Here are some points, each followed by its number:
[ -4  -7 -15   2 -12  21 -14  -9 -21  -7 -20 -18] 0
[-20 -25 -30 120 127 -13 127 -27 127 -25 127 -23] 1
[-20 -22 -26   9 -13  -3  -3 -26   2  -9 -12 -11] 2
[127  -8  69 -33 -19 -26  54 -25 127 -19 127  94] 3
[-12  -3  -3 -28 -16   9 -12   1 -18  11 -20  10] 4
[-14 -16 -25  -6   1  -8  -9 -13 -21  -5 -15   0] 5
[ 22  13  20 -18  -3   5 -10  32  -9  -8 -19 -16] 6
[  8   0  14 -14 -15  13 -21  34 -22   9 -20 -13] 7
[ -9   8 -10 -17   7   6 -18 -17 -21   6 -27   3] 8
[-15  -9 -18 -16  25 -12 -19   6 -20  35 -16  -7] 9
[ 18  -2  13 -15   3   8 -24  54 -21   0 -25 -14] 10
[127  -8  93 -30   2 -24  11 -13  73 -23 115  11] 11
[ -6  -7 -11 -17 -12   5 -17 -16 -14  -2 -26   1] 12
[-14  -6  -9 -16 -12  -7 -15  24 -18  29 -15  -6] 13
[-12  59  19   4  26  -7 -18  -5 -22   1 -25  -4] 14
[-14   1   0 -19  -8  -8 -16  12 -11  16  -5   7] 15
[-11   4  -5   4  -8  23 -19   2 -22  -1 -24 -16] 16
[ -5  13 -20   2   8  28 -23 -12 -23  -5 -19 -26] 17
[-16 -13 -20  31 -17   1 -18 -21  -8 -20  -9 -21] 18
[  9   2   5 -20 -13   6 -24  42 -18  -5 -23 -13] 19
[ 49  22  87 -23  -1 -26  29 -22  45 -19 127  30] 20
[-20  -5 -23 -15 -12  21 -16 -13 -20  -3 -17 -13] 21
New points follow, each followed by the number of its nearest point above by angle.
[-29 -23 -27 127  45  -1 127 -24 127 -24  58 -20] --> 1
[-18 -11 -21  -7  -2 -11 -20  -7 -15  21 -21  -6] --> 9
[-15   4 -15   5   0  20 -24 -18 -19  -5 -22 -21] --> 17
[-12  10  13  -5  23   4 -19  13 -17   8 -15 -12] --> 14
[-10  14  -6  -5   0  14 -28 -16 -20  -6 -25 -18] --> 17
[-18  14 -23 -13  12 -11 -20 -24 -20   8 -15 -16] --> 8
[ -9  22   3 -15  35  15 -24  20 -18   1 -28 -17] --> 14
[-18   6 -14   5 -16   5 -19   8 -20  10 -23 -22] --> 16
[-20 -19  -6  16 -28   1  -4  13 -19  -4 -30  18] --> 4
[-27 -25 -22  35 -24  -8  94 -16  20 -20  -3  33] --> 1
[-21  -5 -12 -23  -9 -13 -16  17  -8  26 -15  -1] --> 13
[-16   4 -28   4  -3 -12 -14  -9  -9  37 -21 -13] --> 9
